128 stands for zero in the data rows.
Each row has a hidden score. How much does it go up from the first row of each pair to the second? 10 means little or no change, 20 a big rise and 0 a big fall.
152,186,142,124,178,111,162,135,140,140,128,105
100,136,078,094,107,118,148,122,090,131,073,112 >> 18
079,107,131,089,142,113,154,112,085,099,100,078
082,122,110,137,105,147,161,111,074,109,101,141 >> 5
101,103,091,142,131,133,115,141,105,119,164,152
072,084,139,156,061,159,153,148,168,118,113,099 >> 13
142,156,107,120,132,113,127,112,086,111,138,119
124,145,093,117,102,130,139,125,107,128,120,156 >> 12
132,065,197,091,123,112,134,119,111,085,166,086
142,090,125,112,106,085,087,164,136,132,152,078 >> 9
187,166,170,126,168,147,092,170,138,126,193,123
101,106,162,160,093,109,077,188,122,108,117,128 >> 14
137,185,105,082,137,084,160,108,074,158,088,105
122,117,129,151,088,079,123,143,106,117,150,074 >> 0
138,117,130,096,097,119,149,152,103,128,126,137
175,099,155,114,160,109,131,110,128,150,172,169 >> 4
113,108,093,118,081,118,141,156,131,109,076,131
083,111,206,158,135,168,120,088,104,070,144,096 >> 0
084,118,157,130,152,069,146,132,135,118,106,062
097,120,141,105,149,117,168,114,072,120,128,156 >> 10
114,075,157,140,095,172,090,110,105,117,140,124
086,096,109,148,123,179,101,144,100,123,141,155 >> 9
122,124,088,167,119,092,104,097,107,111,101,114
131,116,186,123,146,118,151,110,159,072,144,117 >> 10
141,190,101,083,144,108,146,071,102,129,111,087
119,135,108,131,086,087,103,110,177,144,086,128 >> 8
086,124,183,165,123,157,124,076,098,059,160,082
163,165,153,147,166,114,126,166,154,143,179,164 >> 11
075,065,145,147,077,164,135,107,143,106,106,093
080,094,153,138,110,182,121,156,117,068,120,136 >> 9
136,107,112,123,150,120,081,108,152,168,134,113
093,145,079,093,096,118,148,097,154,178,068,117 >> 19
104,100,091,195,080,105,164,144,185,181,087,117
085,178,065,084,139,092,127,054,079,154,079,068 >> 20
170,141,134,108,126,113,141,134,145,110,129,149
075,096,092,163,079,160,118,166,117,189,095,141 >> 7
137,123,116,079,140,084,107,110,061,154,133,086
130,113,195,087,143,150,160,129,123,062,139,143 >> 8
141,190,131,126,179,109,149,134,114,153,121,121
147,159,096,093,090,110,167,096,064,114,089,142 >> 16
120,159,129,121,090,096,155,170,150,136,096,128
155,136,102,131,112,089,141,166,175,093,162,098 >> 3
099,085,129,102,068,134,135,086,144,127,108,124
139,130,114,152,151,127,122,159,140,123,176,163 >> 0
078,100,099,116,094,137,133,129,138,173,115,139
111,106,202,147,148,179,154,168,133,059,101,096 >> 8
156,138,088,138,126,118,109,068,093,131,089,115
142,108,112,105,104,135,137,150,079,115,104,125 >> 12
137,191,097,101,148,118,191,142,090,117,144,121
076,096,082,204,089,133,128,157,114,170,116,128 >> 2
080,108,078,182,085,145,109,168,154,130,114,156
095,084,103,114,053,090,088,122,166,146,103,104 >> 19
073,070,127,082,086,123,117,102,160,136,095,152
161,098,124,120,130,086,117,163,128,191,156,105 >> 1
110,095,083,113,093,123,114,111,160,186,092,140
189,165,133,133,175,108,131,161,166,113,162,129 >> 2
171,168,148,150,166,120,101,168,144,112,156,127
169,087,145,116,133,104,077,142,110,170,152,110 >> 14
113,134,146,101,145,163,117,113,111,126,167,220
168,145,145,118,110,131,115,125,093,121,127,174 >> 12
143,192,105,113,184,121,161,108,132,144,151,118
113,063,142,134,086,119,137,126,147,062,133,126 >> 9
116,121,203,117,151,141,154,160,172,094,143,122
158,197,096,106,158,083,182,155,082,138,149,136 >> 11
110,147,068,151,111,144,122,070,097,166,082,184
090,142,126,109,129,066,098,106,108,083,139,105 >> 10
081,124,103,175,089,085,139,178,166,160,087,083
152,171,135,097,177,157,185,096,115,127,114,111 >> 15
095,096,198,076,134,121,173,137,162,076,109,103
102,077,115,166,065,071,138,158,179,117,107,102 >> 2
203,142,162,170,167,176,105,104,115,109,194,195
125,136,156,118,157,151,156,192,135,108,133,188 >> 20
072,083,147,150,086,138,164,154,132,116,094,113
132,098,108,155,107,131,080,105,120,123,115,122 >> 8
144,113,106,198,115,112,131,150,127,176,114,109
084,127,101,129,159,145,153,124,147,122,123,139 >> 16
145,180,141,113,178,151,131,111,102,131,135,153
177,159,126,153,163,148,110,149,150,122,183,165 >> 2
110,140,067,098,125,118,117,072,109,152,085,119
129,147,101,115,137,086,147,165,106,098,162,114 >> 2
153,083,106,169,070,100,096,120,157,098,104,120
146,197,126,114,189,120,160,130,115,119,118,119 >> 14
084,056,141,092,069,183,154,151,147,058,122,151
134,146,114,116,123,160,100,100,094,086,116,152 >> 8
070,087,082,113,097,168,148,141,094,104,103,156
102,122,147,114,100,094,116,106,105,191,109,096 >> 10
109,169,134,151,139,128,116,059,084,131,144,092
190,108,124,145,096,129,079,112,128,104,134,157 >> 11
106,142,083,129,120,143,130,080,134,198,089,089
075,076,129,144,084,154,156,094,177,084,106,108 >> 7
146,123,149,115,091,126,169,126,126,124,145,170
098,114,123,124,093,150,121,175,132,111,093,160 >> 13
135,109,101,172,102,134,079,116,161,192,136,121
113,117,108,115,079,119,134,190,149,101,099,145 >> 19
151,089,108,127,117,142,096,126,084,165,174,153
112,134,062,089,121,112,172,086,123,198,084,101 >> 20
117,137,167,146,104,139,100,154,138,100,131,058
145,098,177,122,154,155,089,110,103,130,134,177 >> 12
132,161,174,165,165,158,075,098,124,109,146,183
138,137,108,109,123,128,083,094,098,108,120,117 >> 18
122,077,128,118,089,141,116,091,144,057,129,154
092,095,096,127,100,187,162,193,118,120,110,157 >> 10
091,100,112,102,082,128,127,197,117,122,126,146
097,129,184,145,161,128,125,103,161,132,138,084 >> 5
138,156,134,177,126,140,080,090,104,111,191,124
141,085,156,121,130,087,085,142,110,096,158,062 >> 19
084,129,127,092,082,142,134,090,147,136,098,086
118,134,080,111,100,126,164,115,129,183,084,087 >> 9
152,109,168,171,175,176,102,090,100,138,128,183
109,065,192,118,117,182,096,085,102,066,110,125 >> 17
106,137,088,164,120,112,174,114,101,190,071,085
155,128,074,155,110,141,117,076,103,123,139,128 >> 5
133,155,130,162,144,171,104,168,115,129,113,145
176,159,120,130,161,128,123,156,096,129,192,152 >> 7
090,116,105,129,100,126,151,169,093,112,092,165
191,138,112,124,166,125,140,142,117,120,189,185 >> 2
144,094,104,114,134,084,108,126,150,170,130,121
099,107,084,187,084,098,187,168,141,186,090,095 >> 6
133,098,104,160,091,165,111,118,121,091,128,192
155,130,147,107,113,077,092,105,143,124,139,081 >> 16
145,083,111,107,105,072,085,131,100,110,171,090
090,091,183,120,139,148,094,166,149,085,104,107 >> 14
105,156,149,177,130,118,118,101,128,135,152,118
126,111,147,134,140,153,123,105,161,133,113,149 >> 17
156,136,109,118,113,092,118,080,078,130,095,122
205,102,104,197,115,134,090,088,135,099,166,140 >> 0
115,097,110,114,104,136,110,094,148,166,126,120
123,170,149,147,152,116,163,173,175,141,132,152 >> 6
112,082,122,110,131,124,083,129,171,093,088,107
114,093,087,167,099,151,113,108,130,095,148,205 >> 0
145,184,121,136,175,107,156,148,127,130,130,123
157,162,157,122,150,111,175,169,186,126,147,125 >> 10
179,138,167,118,158,111,127,100,161,137,168,124
093,091,102,145,068,083,145,154,155,107,109,108 >> 13
069,140,124,129,093,130,124,181,103,160,102,150
130,132,121,141,141,111,117,178,153,094,172,099 >> 3
115,167,111,119,170,107,123,151,089,152,142,131
107,129,078,157,106,123,176,114,083,135,082,090 >> 11
106,133,122,118,106,142,131,123,161,186,143,128
158,160,125,159,185,130,116,084,136,133,097,111 >> 10
106,149,118,149,127,148,123,095,192,129,106,168
107,097,163,136,156,124,089,106,116,093,110,123 >> 11
137,139,140,133,150,123,188,176,172,139,121,105
111,102,100,143,072,136,137,111,186,183,096,095 >> 11
206,134,165,175,179,145,084,112,161,107,175,155
207,158,148,135,171,128,132,147,182,129,178,137 >> 14
139,111,146,137,133,142,164,146,142,119,134,178
120,103,094,122,106,153,186,140,175,181,083,110 >> 16
160,151,144,139,159,173,109,142,131,141,176,173
160,186,079,110,178,103,180,134,087,126,121,144 >> 19
125,142,113,122,120,148,106,109,094,122,121,129
142,120,140,156,142,166,137,140,096,135,174,194 >> 2
076,072,139,091,091,115,176,133,130,066,087,122
172,098,125,117,141,119,076,135,105,152,150,116 >> 2
158,155,143,125,160,149,156,184,151,126,172,174
079,062,171,121,107,176,138,124,098,086,114,103 >> 15
105,152,135,123,175,138,109,072,087,112,091,145
097,142,075,095,111,108,114,078,128,122,079,072 >> 14
143,129,151,172,130,137,124,152,130,123,166,182
106,109,087,128,091,162,191,169,179,193,102,100 >> 20
156,136,167,102,141,119,077,114,158,089,155,152
221,154,157,135,163,167,092,116,106,114,188,168 >> 3
103,103,094,113,071,136,143,118,183,201,096,113
142,165,116,113,130,103,073,098,105,142,126,125 >> 8
112,195,134,142,161,157,122,077,114,160,119,151
126,169,095,074,109,092,139,132,084,131,077,129 >> 20
111,114,085,165,080,127,134,141,177,141,098,102
109,198,078,092,160,096,192,080,084,126,095,142 >> 18
124,129,179,077,135,133,112,116,125,094,139,076
160,185,090,086,179,098,118,081,114,142,104,095 >> 13
166,157,127,127,143,107,188,168,189,123,141,148
115,181,130,111,180,093,181,146,135,136,125,130 >> 13
138,188,126,079,153,091,182,131,095,121,152,150
129,073,157,096,093,089,086,141,108,102,155,063 >> 8
086,168,141,174,147,135,105,109,129,105,145,207
107,179,133,145,154,143,115,071,079,136,124,091 >> 15
110,133,156,152,153,093,089,155,162,099,136,072
067,090,085,118,090,137,143,135,146,158,126,159 >> 14
111,121,168,095,098,128,191,122,114,084,160,147
174,119,145,124,159,134,137,129,155,153,185,176 >> 5
078,089,098,171,074,094,154,157,156,103,097,097
136,141,115,150,161,135,133,150,144,140,179,161 >> 4
132,129,099,121,162,090,161,068,139,175,129,142
148,114,192,108,152,124,164,146,183,069,146,106 >> 9
151,089,121,106,089,130,091,125,092,085,155,156
122,121,151,111,146,128,161,157,178,087,150,113 >> 10
116,082,147,174,122,194,091,129,085,121,129,161
142,139,171,118,106,131,069,130,094,098,133,160 >> 16
140,154,154,186,149,171,082,100,107,122,188,124
140,100,115,130,107,123,082,136,138,171,121,118 >> 20
131,167,112,091,191,077,172,107,106,142,088,089
105,122,087,172,092,166,109,167,142,138,081,140 >> 1
074,153,095,114,144,153,097,106,088,112,097,189
077,085,093,196,116,173,113,122,147,154,096,144 >> 1
201,113,183,123,152,128,072,111,092,163,177,110
129,113,113,168,118,127,082,100,099,168,125,181 >> 10
092,098,083,166,076,103,114,112,161,117,102,084
146,092,093,170,086,115,095,163,146,104,144,175 >> 6
102,099,106,138,105,146,138,131,136,126,138,130
124,150,118,143,137,120,139,188,123,130,155,172 >> 8
132,102,118,133,103,181,136,147,154,155,120,127
159,186,074,117,180,102,190,126,119,111,138,111 >> 11
087,119,120,112,101,139,142,111,098,127,086,142
201,152,112,130,141,101,110,134,168,120,168,145 >> 1
183,141,170,150,178,135,087,145,151,160,180,127
176,157,163,119,185,134,134,154,135,110,150,147 >> 16
081,150,122,119,089,121,096,178,099,112,129,175
108,128,078,105,098,150,196,140,107,167,090,085 >> 15
079,113,197,147,143,165,126,085,139,069,151,164
154,133,139,141,161,091,137,165,160,112,169,095 >> 10
099,058,140,093,079,130,134,133,171,128,094,090
150,141,087,137,090,144,101,119,178,149,118,147 >> 3
167,160,151,149,158,138,137,148,141,138,156,133
166,165,122,122,177,108,117,153,125,140,184,160 >> 11
133,126,133,158,147,101,122,183,159,119,122,101
161,135,090,091,106,111,119,070,080,132,134,150 >> 16
141,143,122,160,153,149,151,158,139,132,163,179
082,126,146,137,151,156,098,143,148,139,152,166 >> 13
139,184,139,102,182,092,158,143,136,132,129,111
102,133,145,182,160,190,087,114,126,119,160,188 >> 0
129,146,140,113,118,117,116,164,136,112,122,126
121,113,143,083,151,120,122,108,166,086,155,082 >> 10
177,157,171,139,155,120,117,142,139,132,178,156
199,159,171,150,160,108,125,146,162,137,170,137 >> 10
153,145,146,156,175,141,147,167,137,167,175,173
140,146,152,123,147,131,101,122,118,132,138,132 >> 17
104,085,206,144,113,173,123,129,173,095,112,090
111,141,174,128,171,156,112,142,125,106,183,188 >> 6
102,096,087,118,073,136,115,123,188,204,086,102
079,101,165,096,093,108,152,156,107,073,099,114 >> 11
198,160,166,144,167,136,124,148,159,103,176,126
178,133,110,091,148,086,126,103,080,154,125,092 >> 20
077,093,099,204,086,117,145,174,150,152,105,174
113,131,087,120,086,154,145,152,167,129,093,173 >> 19
089,122,110,115,076,078,094,149,097,087,112,072
168,189,135,119,164,139,140,103,104,151,111,087 >> 9
142,098,104,167,082,139,100,120,109,128,112,184
120,174,145,102,166,115,171,104,125,130,109,095 >> 17
181,141,160,159,165,168,076,136,142,110,175,171
151,144,148,122,152,156,131,129,122,126,156,170 >> 16
146,130,109,105,149,068,114,102,084,188,116,084
096,116,140,090,089,120,167,173,147,058,099,110 >> 12
105,135,069,091,104,115,181,105,071,110,088,109
171,101,100,135,122,106,085,099,120,093,144,148 >> 1
166,157,085,118,138,102,128,104,184,166,159,102
097,184,107,082,114,147,185,095,059,123,086,083 >> 20
121,121,184,093,131,158,186,146,168,072,160,117
099,142,071,114,116,117,152,080,123,185,067,095 >> 17
080,111,142,080,079,111,118,084,153,064,108,133
128,114,208,094,147,185,179,141,096,050,165,133 >> 3
127,113,118,150,174,184,089,109,102,112,146,137
077,115,202,123,130,152,119,084,154,115,107,087 >> 17
127,081,102,139,079,099,079,136,138,090,095,114
114,135,145,141,149,152,137,177,151,159,153,164 >> 4
084,055,192,113,137,158,127,086,096,090,092,158
100,155,137,110,174,172,127,090,092,131,072,167 >> 12
153,170,154,166,161,148,093,119,163,154,147,136
082,122,120,111,094,091,130,139,099,102,114,062 >> 19
148,191,159,096,181,159,160,122,080,139,145,150
121,096,101,134,088,152,080,137,098,117,107,205 >> 10
151,130,153,103,127,110,121,180,153,108,174,101
071,087,163,147,145,188,094,118,074,122,110,171 >> 10
095,131,078,153,111,090,153,115,096,169,085,077
087,080,149,085,077,138,144,134,126,067,093,112 >> 16
136,114,131,163,166,171,085,092,122,113,137,167
184,090,163,105,136,129,074,146,100,146,193,119 >> 12
132,137,184,128,159,149,160,162,175,088,148,116
160,187,135,112,166,103,169,134,128,141,106,120 >> 16
118,152,107,098,109,093,147,098,064,121,097,154
155,073,117,166,083,101,110,160,150,081,145,116 >> 0
159,149,105,117,155,103,126,098,169,146,152,118
091,128,084,162,107,098,182,127,105,197,076,084 >> 12
082,114,112,154,077,102,094,188,106,127,088,080
167,162,153,147,164,143,084,165,156,105,160,143 >> 4
202,106,116,152,116,130,077,121,142,092,122,128
128,145,104,164,106,168,067,173,112,149,136,159 >> 7
090,071,136,134,099,107,092,178,113,112,125,129
141,187,116,118,164,142,169,114,107,146,130,144 >> 11
101,135,083,130,103,090,130,070,087,131,086,058
101,135,054,085,111,115,141,098,133,182,072,081 >> 16
151,102,113,115,097,149,083,095,146,188,122,111
128,123,116,119,122,137,180,180,103,129,180,217 >> 5
091,129,095,137,152,140,142,127,083,119,110,139
155,154,152,117,137,150,140,168,166,134,161,106 >> 7
155,133,148,111,137,081,084,119,125,107,187,128
132,122,177,074,134,102,140,094,136,078,111,080 >> 20
164,141,150,088,156,093,130,100,076,123,139,090
093,102,108,103,143,111,161,119,085,121,146,134 >> 8
111,133,084,136,096,097,105,102,156,188,098,124
130,164,125,111,181,087,172,133,126,128,129,142 >> 10
135,160,121,139,082,155,194,113,126,116,102,098
110,130,208,090,149,152,202,156,160,072,136,150 >> 12
192,170,151,132,185,143,097,164,145,134,186,147
114,143,141,135,155,161,141,166,093,158,161,188 >> 12
144,174,103,087,153,094,118,065,088,134,128,086
108,147,129,136,147,160,139,160,128,143,166,176 >> 1
114,107,118,117,095,189,152,156,103,112,125,200
091,103,153,081,119,129,128,104,109,089,089,080 >> 18
060,133,133,078,133,123,140,093,101,082,100,095
108,100,165,096,168,121,126,117,085,067,165,138 >> 2
204,111,180,115,163,114,068,122,107,160,192,114
193,172,165,138,168,114,125,170,153,137,185,151 >> 8
146,154,150,159,174,126,090,131,167,137,145,128
148,110,159,099,125,128,194,155,129,074,172,130 >> 14
114,142,163,185,111,083,095,123,163,180,158,073
103,141,094,106,118,084,174,129,051,119,091,117 >> 20
087,088,177,113,124,141,085,110,109,085,104,121
142,144,105,099,143,082,128,201,129,118,182,105 >> 5
087,127,112,120,105,136,080,128,129,100,099,122
078,080,127,127,110,160,084,137,093,085,143,077 >> 5
140,116,191,095,150,135,160,139,160,098,164,110
130,105,101,128,107,114,110,116,161,162,128,105 >> 10
099,107,071,117,077,130,141,159,119,125,108,189
092,084,093,109,097,136,130,136,146,182,127,133 >> 9
122,191,143,177,177,127,112,069,083,139,163,092
077,136,112,121,096,179,151,139,071,128,118,160 >> 19
087,070,125,137,153,100,095,111,133,078,105,124
147,140,142,134,141,169,180,167,148,164,141,159 >> 6
091,157,067,086,114,087,112,086,099,116,085,117
138,103,100,137,118,188,121,161,154,138,118,117 >> 1
093,142,115,112,106,109,127,151,123,120,101,153
131,174,147,138,148,115,160,154,178,151,131,127 >> 5
146,168,113,111,172,114,094,085,101,146,138,122
104,078,133,147,122,186,104,126,088,107,099,143 >> 9
094,077,145,109,089,163,157,098,162,145,098,073
129,099,114,118,103,162,114,128,150,188,115,121 >> 8
113,142,151,137,159,142,131,146,158,134,175,156
127,077,194,075,098,114,116,101,106,085,157,105 >> 18
103,065,163,138,074,131,124,108,149,058,100,117
136,189,127,095,179,122,189,134,149,167,123,147 >> 12
135,151,164,135,132,158,145,152,136,173,119,089
096,152,072,098,129,162,114,086,106,168,068,125 >> 18
126,123,122,108,097,089,140,153,136,142,084,104
091,139,078,129,117,128,142,126,077,118,118,140 >> 4
106,152,106,095,116,146,124,123,065,127,063,126
081,072,191,127,126,171,143,098,109,055,120,131 >> 1
101,123,087,097,112,098,155,071,137,147,079,085
180,159,158,154,151,125,113,164,163,123,152,139 >> 0
103,105,100,170,088,104,143,121,151,162,095,100
139,174,136,114,168,090,168,129,139,140,135,128 >> 12
124,118,104,100,137,083,106,170,165,192,083,110
154,141,165,163,151,122,118,124,120,112,141,142 >> 0
148,193,131,106,171,111,177,142,117,140,129,128
093,126,191,121,134,137,167,154,164,097,124,102 >> 9
122,103,083,174,088,155,106,115,137,123,122,178
085,120,094,091,088,137,083,133,155,141,102,101 >> 20
197,159,175,176,175,162,111,104,128,124,201,151
150,106,113,121,111,141,122,101,168,177,121,116 >> 20
152,094,090,112,141,111,111,139,160,181,146,153
138,119,096,175,112,127,115,161,094,157,125,118 >> 5
098,159,080,072,151,092,118,062,071,150,071,091
084,129,158,142,100,102,125,086,103,089,166,099 >> 0
124,188,150,119,178,075,158,086,086,175,104,076
151,197,114,119,166,101,177,122,133,126,125,139 >> 8
095,145,081,160,106,098,173,125,111,187,077,094
136,114,170,097,144,154,137,103,154,066,135,095 >> 11
150,095,154,110,109,097,089,160,113,099,164,070
102,089,152,168,115,174,096,115,068,120,151,165 >> 4
092,128,096,130,094,127,110,124,078,137,115,147
086,070,161,134,116,136,084,120,130,085,102,099 >> 11
134,198,151,108,179,114,162,130,139,149,127,104
081,097,096,109,099,173,126,177,140,102,119,204 >> 10
124,187,129,149,138,137,119,063,078,144,156,083
188,152,121,125,139,119,149,130,097,099,195,170 >> 9
083,088,097,105,072,090,106,117,129,148,095,088
151,178,106,134,189,097,168,103,145,136,126,115 >> 4
140,117,105,115,105,148,064,090,137,173,126,169
187,107,122,142,108,133,093,100,119,098,128,149 >> 7
175,142,086,150,100,104,119,143,181,120,149,123
192,163,124,127,145,102,129,156,109,121,182,169 >> 9
148,128,127,144,136,160,177,154,135,119,194,168
149,128,108,093,146,075,122,099,079,148,144,090 >> 20
120,145,141,139,151,154,150,198,148,134,157,193
143,095,138,104,110,141,139,155,106,125,125,117 >> 17
189,152,121,112,169,155,118,161,123,120,196,167
102,136,104,188,123,141,094,112,087,102,167,146 >> 5
154,154,166,136,165,153,107,137,160,149,165,163
149,134,118,172,091,129,150,125,161,138,121,126 >> 10
202,103,097,168,112,142,061,117,147,116,174,155
096,077,146,104,145,103,075,089,094,082,100,147 >> 20
147,101,162,115,123,112,190,138,102,073,180,143
149,167,108,137,175,143,143,080,092,136,137,120 >> 11
152,129,117,120,111,145,127,146,155,107,124,166
068,110,130,095,087,172,110,086,143,121,095,111 >> 15
135,175,118,107,175,109,153,120,143,138,120,102
136,144,129,133,124,141,092,111,106,124,105,142 >> 8
156,137,081,116,089,113,136,093,114,131,105,133
102,155,065,084,126,105,139,063,072,139,084,090 >> 15
091,077,136,087,068,113,171,166,108,068,087,093
073,074,156,092,094,153,190,162,105,064,097,102 >> 8
199,093,155,114,142,115,083,112,113,154,183,105
095,140,077,161,119,058,175,139,128,181,075,092 >> 15
199,160,140,125,173,123,099,148,156,111,195,166
169,167,174,131,186,155,094,146,164,129,178,169 >> 10
105,134,089,079,120,120,180,140,068,120,083,087
131,094,097,167,082,152,091,130,114,119,127,195 >> 0
112,116,103,118,079,110,170,165,121,122,088,122
079,095,147,101,088,139,158,091,132,069,091,150 >> 11
124,093,198,099,152,135,191,123,154,057,151,147
121,116,196,095,147,132,187,158,169,080,156,128 >> 10
141,176,149,126,183,123,183,147,136,154,122,120
173,116,103,167,158,169,153,119,144,136,118,106 >> 6
079,090,087,123,080,167,124,170,138,168,112,142
138,103,111,134,119,141,100,155,132,162,148,148 >> 6
084,067,149,084,073,137,132,125,136,144,094,088
150,145,126,102,118,173,076,114,102,128,118,156 >> 6
101,095,096,122,088,193,160,177,079,110,118,151
092,135,086,093,125,109,155,103,060,123,086,106 >> 17
098,098,184,124,132,120,135,107,191,133,152,132
143,184,113,128,150,102,158,137,130,137,122,129 >> 12
090,086,110,111,095,116,119,144,173,133,104,070
075,092,105,153,068,076,124,157,099,122,097,077 >> 7
094,144,128,139,132,144,102,116,055,117,078,141
154,152,139,141,151,158,155,175,151,124,163,156 >> 2
156,151,131,121,149,150,085,158,101,130,185,141
127,090,116,169,075,082,083,130,146,065,103,130 >> 13
120,146,153,148,144,151,130,149,154,148,162,190
103,151,081,155,136,120,130,084,074,158,063,158 >> 18
128,131,165,078,123,123,146,085,161,124,162,093
174,147,152,147,168,112,139,144,140,143,141,125 >> 5
085,101,104,162,080,119,146,175,144,176,095,168
133,109,113,118,101,143,102,099,166,127,102,110 >> 14
113,177,121,135,171,121,145,138,127,152,107,110
164,114,146,169,073,095,153,144,131,174,154,104 >> 3
171,190,122,130,170,106,140,140,133,114,136,095
134,101,134,151,092,109,125,114,158,129,092,131 >> 12
